Each path is a new rotation, seen through one point. The rows after it are directions, each followed by how far the rotation turns it, in degrees each step (0 if it stays put).
Each turn is a multiple of 5 degrees from 10 to 175, or 0.
Each row of a path follows its step; steps can be skipped.
Rotation 1:
step 0: [ -3  13  11   4 -12   2   9  -5  -6   4  10   8   0   2   2   7   2   7
   0  -1 -15  -6   7   6 -21   9   0  -6  13   6   7   5 -11   1   5   6
 -11  -4  -8   8 -12   6   3   6   6  -5   3  11  14   0  -1]
step 1: [ -7   5   5  -5   1  -4   7   9 -21   6  15   4  18   6   1  -2   6  -3
   0   9   2  -5   1 -13  -2  -4  -1   4   8  18  -4  -9   0   0   1 -13
  12  -2   5   3  -1   8 -11  -3  11   1  -6  -2   2  15  -4]
step 2: [ -4  -6  -8  -6   0  -2   4 -10 -21  10  -1 -13   0  -2  -2  -1  -6   4
  -2   0  -6   5   5   0  -1  -7   3  -9   3   8  -8   9   5  -1  -5   7
  10   3  16  -8  15   3  -2  15   7  -7  -3 -15  -7 -15  -9]
step 3: [ 10  -8   7  15 -13   0  -7  10  -4  12   0  -2  -6  -3   6   0  -9  17
   3   4   5  -1   1   7   1  15  -3   9   1   6   4  -3  -8 -11   1  17
 -10  -2   4  -4  10  -1  -8   2  -5 -15  -6  -6  -4  -8   2]
step 4: [-12   3  15   5  -1   6   7   5  19   9   6  -9   7   3   0 -12   2  11
   6   6   5   4 -16   6  -6  15  13   6  -1   5  -7   0   4  -7  -6   7
   6  -2   2  -9  -6  -2   0   6  -2   5   5   2   5  17  -3]
step 5: [  2   3   0  -8   8   8   6 -11   8  -8   0  -8   5   3  15 -12  11  11
  -1   7  -9  -5  13   1  -2  15  -8  -2  -6   0 -10  15  -1  16   8  -5
  16  11   8  -1   0   9  -2   2  -2  -4   0  -1   3   2  -2]
step 6: [  9  -3   7  -5   7  -1  -9   7  -9  -1  -8   1  -3  -1   0  12  11   6
   5  -1   7  -2  10   3   2  11  -8 -11   5  -9   1  -6 -12  -2  10 -10
   3   5  19  -9  -6   0   2   2   4   0  10 -18 -13   7   7]
step 7: [ -1  -2   0  13   0   3 -15  -3  -2  -5 -20   3   3  10 -19 -11  -1   4
  -2   2   6  16   8  -4   1   5   5   1   6  -6  -2   1   2  -1  -7   4
 -11   0   1 -13   3   5  -1  -1  -2  16  -6  -7 -10  10 -14]
step 8: [ -7  13  -4   8  -1 -14  -4   1  10   9  -3  -4  -7  16   2  -8  -9   6
  -1   2  12   7   6   4   7  17  -1  -4  -6  -5   1   5   7   6  -3  -4
  -8  13  -1  13  -4   0  16  -3   5   2  -6   4  10 -13  -7]
step 9: [ -6   6  17  -7  -6   9  11   5   0 -15  11  10  -1   9   3   0  -3  17
  -1  -4  -2  -6   9   3   4   0   5 -12   9  -7  13  -5  10  -8   2 -16
  -7   6  -1  11  -7  -3   7   5  -7  -2   8   0   7   1  -1]
step 10: [-16  -7   2   1  10  -9  18  -8  -4 -11  -6  13  16   9  -5  -1   1   1
  -9  -5  -1  -1  14   4   4 -11  -1  11  -5   4   4  -5   2  -2  -5  -9
   6  -4   5   0  -3   5  -3 -10   5  -3  -7 -17  -8   8   8]
step 11: [-10 -14  -7  -1  -6 -14  -1   6 -13  -7  -3   5  -7  -2  -7   4  -9  -5
 -10   8  10   3   3  13   2   0   1   2  -1  -2  -8   7   3   8   3   7
  12  -4   2   1  -6   9   6   3  -6   1   8  -7 -13 -23  -6]
Directions:
[ 2  4 -1  0  2  3 -4  3  4 -2 -3 -3  2  4 -3  2  2 -2  3 -2 -1 -1  2  3
  2  1  1 -4 -4  0 -1 -3  0  5  1  3 -1  2  2  1 -1 -2  0  1 -4 -2 -1 -1
 -1  4 -2]  35
[ 2  1  1 -2  4  1 -3 -2 -2 -2  5  2  3  1  4  2  2  0 -6 -1 -1 -2  0 -1
  3 -2  1  0  0  0  2  0  1  2 -3  0  0  2  1 -1  0  4  1  7  1  1 -2 -3
 -3  2  5]  85
[ 1  1 -3  0  3  2 -1  3 -6  2 -1  2  0 -1 -3  1 -1 -3  3 -2  3 -1  0 -1
  0 -2 -5 -1  2 -2 -2  3  1 -1 -1  3  2  1  0 -3  0  4 -2 -4 -3  2  0 -7
 -1 -2 -2]  80
Rotation 2:
step 0: [  3 -16  15  -3   3   9  -7  -3   0  -7   8  -1   2  -2  15   0   2  -6
  -3 -10   4  14  11   8   8   0  -2  -9   3  17  19 -10   6  -4  -1  -8
  -3   0  -7  -2   0 -17  -4   8   5   5  10 -17  -6 -14 -14]
step 1: [ -8   5  -6 -12  -2  -5  -8  11  14   4  -4  -8 -11  -3   5  10  22   4
  -8  -7   3 -15  10  -1  -3  -2 -13  -2   7   5   1  15   4   7   3   3
  -9  -1   3  -6  -3  -1   1   7   0 -19   3 -15  -8  12 -17]
step 2: [ -1   6   9   7 -11   0 -15 -13  -6  -5  -3  -5 -19 -13  -3  -9  12  -4
  -8  -2  -4   8  -3 -21   4  -6   0  -1  -8  10 -14  -5  10 -12   8  -6
  14  13   7  -1   9  -5   7   7  -2  -8   7  10  -3  -1  -7]
step 3: [  0  -3   7  -8 -10   6   8 -10   6   1  24  14  -7  -7   0  -4  10  15
  -6   7 -10  -8   0 -11   4   7   7   5   2   5  -8   3   5  -2  -5  12
  -4 -16   2  -7   5  11 -17   2   2 -14 -14   5  -5  -7   8]
step 4: [  8   0   2   2   7   2 -13 -17  -6  -8  -2  -6   6   2   7   4   2 -11
   6  -9  11  12   0  -9  -1  -7  -1  -6   3  10   1   8   7  18  -6  14
 -14   4  -3   8  10   3 -11  -2  -7  -6 -16  21  15   1   8]
step 5: [ -8  -4   5  -2   2 -17  -4   7  -1  -3   8  -1 -12 -12   0  -5   9 -11
  11   3  12   6   6   7  -6  16   0   4  13 -18  12   1  15  -1  -2   3
  -4  -5   3   7  -2  16 -12   1  20  14  -2   9  -2   5   2]
step 6: [  2 -23  -3  17   6  -2   6   7   9  -3 -14   0  -9  11  -1  -2 -13   2
 -10   0   6  -7   2  -8   0   0 -14   9 -16 -10   3   8   6   7  -5  -2
   6  20   5   1  -8   6  -5   7   6  -2 -14  14   4   7  -5]
step 7: [  4  -8   8   1  -8  15  14   5 -14   1   5  -5   7  -8  -7  -4  -1  -2
  -4  13  12  -5  -7   0  -5  18 -16  10   0  12   9 -15   4 -18   3  -9
  -3  10  -4  10   1  -7  -5 -14   2   4 -12  -7   1  -2  -3]
step 8: [  1 -14   7 -21   5  16  -8   7   0  -4   0  -6   2  10   3  -8  -4   9
  -7   7   4   6  14   7   1   3   6 -14  -9  -3  15   5   4   7  -8  -1
 -12   5   1  -3  -8 -18  -3  10   0 -11  -6 -14  -5 -11  -6]
step 9: [ -6  13  -2   7 -13  -9 -15  19  -7   1  -1 -16  -2 -10   2   3   9   6
  -7 -15  10   7   7   3   1  -9 -12   0  13   5  -3   6   6  -8   5  -5
   1  -5  -4   8  -7 -13   6  -1   0 -18  -8 -12   6   7 -11]
step 10: [ -1   3  14  -4   4  -5  -9 -12  -6   4   0  -5 -20  -2  -2  -2   4  17
 -18  -3  -7   9  -2  -7   7   2   7  -3 -12  -7  -7  -5   5 -11   7 -11
   4  -4   4 -13  -3  -2 -16  -1   2  -9  14   7 -16   7 -14]
step 11: [  1  -4   3  11  -6 -10  -2 -10  12  -3  25  10   6  -4  -1   5   3  -7
 -12  -6  -5 -10 -12 -14  12   4  -7   1   1  13  -7  -3   0   5  -2   8
  -5  -7 -15 -10  -1  -5 -12   7  -4 -20  -5  -1  10  -2  -2]
Directions:
[-1 -1  0 -2 -1 -4 -4 -1 -2  3  0 -2 -2 -1 -1  1 -6  1 -3 -2 -2  1  0  4
 -1  0 -4 -1 -3  2 -2 -1 -3 -1  2 -1 -2 -2 -5 -4  0 -2  0  0  1 -1  3 -6
  2 -1 -2]  35
[-1  5  1  5 -1 -2  1  3  0  0 -2  3 -2 -3 -1 -1 -3  2 -3 -1 -1  2  2  1
  0 -1 -2  3 -6  1 -2  2  4 -1 -1 -4  4 -1  5 -2 -2  4  2 -3  0  0 -1  2
 -1 -3  0]  95
[-4  2  1  0  1  0  0 -4  2 -5  3  0  1  0  1  6  4  3 -1  2 -3  2 -5  3
  1 -2  2  4  1  0 -1  1  3  1  0 -3  0  2  3  1  1 -3  1  2  1 -2  1 -3
  2  1 -2]  40
[ 0  4  2  1 -1  0 -3 -2  0  1 -2 -1  1 -5 -2  2  5  2 -2  2  0  0  1 -4
  1 -2  0  1 -1 -2  0 -3 -3  2 -3  3 -1 -6 -3 -4  0 -1  0  4  0  1  0  5
  2  0  2]  45
